Each row has a name. Each question is about the rows just above it.

Columns, left to right: N B E J Z D M A K
Z_2: [151 172 111  85 135 146 153 168 135]
Z_84: [108  79 132 102 146  75 107  87 109]
Z_171: [166  79 123 104 163 153 102 129  99]
Z_140: [ 74 148 181 153 138  73  98 144 143]
Z_382: [106 126 114 123 144  81 131 116 106]
Z_895: [158 112  84 105 110 151 160  70 145]
Z_632: [155 115 119  94 120  89  78 140  86]
Which column holds this, read top down? [153 107 102  98]
M
[172  79  79] is in which column, read top down?
B
[166  74 106 158] is in which column, read top down?
N
Which column holds [135 109] top down?
K
Which column holds [129 144 116] top down?
A
Which column holds this, read top down? [148 126 112 115]
B

Columns, left to right: P W V F
Z_382: [162 160 116 156]
Z_2: [201 154  54 125]
Z_984: [121 142 187 181]
[116  54] is in which column, read top down?
V
Which column holds this, read top down? [160 154]
W
[125 181] is in which column, read top down?
F

Columns, left to right: G T Q R Y C L H
Z_382: [127 141 105 129 141 143 156 155]
Z_171: [127 116 124 123 137 128 112 129]
Z_2: [132 114 120 127 132  94 192 123]
[128  94] is in which column, read top down?
C
[141 137] is in which column, read top down?
Y
Whose row is [132 114 120 127 132  94 192 123]?
Z_2
Which column holds [141 116] top down?
T

Columns, left to right: Firiz pud zizu Dif Suz lesi fisel
Z_382: [140 152 182 152 164 121 111]
Z_171: [128 143 182 135 112  81 123]
Z_114: [128 150 187 147 140 118 116]
Z_453: [114 157 180 127 133 132 115]
Z_84: [108 162 174 113 109 110 122]
Z_140: [109 163 193 116 104 102 122]
Z_984: [120 153 177 140 125  99 120]
Z_107: [120 153 177 140 125  99 122]
Z_632: [115 150 181 129 108 101 126]
[114 108] is in which column, read top down?
Firiz
Which column holds [147 127] top down?
Dif
Which column holds this, read top down? [164 112 140 133 109 104 125]
Suz
Which column holds [114 108 109] top down?
Firiz
Which column holds this, read top down? [133 109 104]
Suz

Columns, left to right: betuf Lim Bemo Kerek
Z_453: [136 176 164 182]
Z_984: [141 186 140 160]
Z_397: [118  76  98 120]
Z_114: [122 133 188 205]
Z_382: [124 141 187 204]
Z_107: [111  75 153 172]
Z_140: [121  80  93 115]
Z_632: [143 185 114 135]
Z_171: [112  75 150 169]
Z_895: [143 187 128 148]
Which column holds this, read top down? [ 76 133 141  75  80 185]
Lim
Which column holds this, read top down? [136 141 118 122 124 111 121 143 112]
betuf
Which column holds [133 141  75  80] top down?
Lim
Which column holds [188 187 153  93 114] top down?
Bemo
Which column holds this, read top down? [182 160 120 205 204 172 115 135]
Kerek
Which column holds [133 141  75  80 185  75] top down?
Lim

Columns, left to right: pok sar miv Savem Vof Dip veg Zosob Godip
Z_397: [111  80 131  92  81 168 151 143 104]
Z_382: [131 148 139 145 148 100 112 124 133]
Z_2: [ 85 156  90 168 156 134 127 114  88]
Z_140: [142 103 197 102 104  89 110 149 135]
Z_632: [ 96 135 152 125 128 114 124 138  90]
Z_895: [141 125 124 146 134 116 117 121 145]
Z_114: [172 126 156 128 131  94 109 128 174]
[148 156 104 128 134] is in which column, read top down?
Vof
Which column holds [145 168] top down?
Savem
[145 168 102 125] is in which column, read top down?
Savem

Columns, left to right: tubuz Pavin Kuz zagum
Z_632: [114 137  54 121]
Z_382: [ 80  93 126 179]
Z_171: [111 114 125 145]
Z_895: [149  57 165 133]
Z_140: [199  66 150  65]
Which column holds this, read top down? [114  80]
tubuz
Which column holds this, read top down? [179 145 133]
zagum
Which column holds [ 93 114  57] top down?
Pavin
Which column holds this, read top down? [126 125 165 150]
Kuz

Columns, left to right: ros dab tovu deput
Z_895: [ 96 139 107 166]
Z_632: [111  93 163 122]
Z_114: [120 119 200 137]
Z_382: [147  89 123 101]
Z_2: [111  93  99 108]
Z_107: [ 91 121 128 105]
Z_453: [171 137 135  91]
Z_171: [127 139  94 116]
Z_84: [103 103 111 175]
Z_397: [108 183 122 153]
Which column holds this, read top down? [200 123  99 128 135  94]
tovu
[139  93 119] is in which column, read top down?
dab

Columns, left to right: Dobof pido fana gefev
Z_397: [151 142 104 105]
Z_2: [118 107  69 162]
Z_632: [198 141 140 103]
Z_107: [166  93 120 122]
Z_140: [132 162 119 141]
Z_895: [198 141 140  91]
Which column holds this, read top down? [166 132 198]
Dobof
[120 119] is in which column, read top down?
fana
[140 120] is in which column, read top down?
fana

Columns, left to right: Kigo fiti fikit siga vepe fif ton tabi lud vunup
Z_453: [107 121 183 133 123  81 102 142 100 159]
Z_107: [180 121 128 150 136 102 106 116 189 141]
Z_382: [157  76 162  73  77 147 143 149 150 153]
Z_984: [ 99 100 109 143 111 146 131 126  98 131]
Which column holds this, read top down? [133 150  73]
siga
Which column holds [128 162] top down?
fikit
[159 141 153] is in which column, read top down?
vunup
Which column holds this, read top down? [180 157  99]
Kigo

Columns, left to right: gekan Fom fara satuk mumop
Z_171: [163 132  63 159 181]
Z_107: [140 139  64 180 138]
Z_632: [142 146  75 175 140]
Z_397: [115 151  68 174 118]
Z_453: [134 157  94 170 128]
Z_140: [137 139  80 161 130]
Z_2: [131 148  90 175 148]
Z_84: [117 133 111 169 138]
Z_382: [131 152 127 163 157]
Z_114: [134 176 139 149 174]
Z_895: [117 133  90 169 138]
[132 139 146 151 157 139] is in which column, read top down?
Fom
[170 161] is in which column, read top down?
satuk
[181 138 140 118 128 130 148] is in which column, read top down?
mumop

Columns, left to right: novok nedo ponos gepof gisad motus
Z_140: [117  85 153 146 140 103]
Z_984: [113 110 138 119  82 144]
Z_632: [173  99 156 152 127  82]
Z_453: [175 102 134 136 142  86]
Z_114: [124  95 132 121 108 117]
Z_895: [ 55 123 126 119  94 152]
Z_84: [108 145 126 126 145 133]
Z_382: [122  97 128 132 163  83]
Z_107: [158 103 163 158 161  89]
Which column holds this, read top down? [146 119 152 136 121]
gepof
Which column holds [145 163 161] top down?
gisad
Which column holds this, read top down? [144  82  86 117 152 133  83  89]
motus
Which column holds [ 99 102  95 123 145  97 103] top down?
nedo
Which column holds this, read top down? [156 134 132 126 126]
ponos
Which column holds [142 108] top down?
gisad

Columns, left to right: favug bufep kezez maka mezo
Z_107: [140 123 113 155 141]
Z_171: [140 123 113 155 112]
Z_84: [140 137 113 155 112]
Which column holds this, read top down? [141 112]
mezo
Whose row is [140 123 113 155 141]?
Z_107

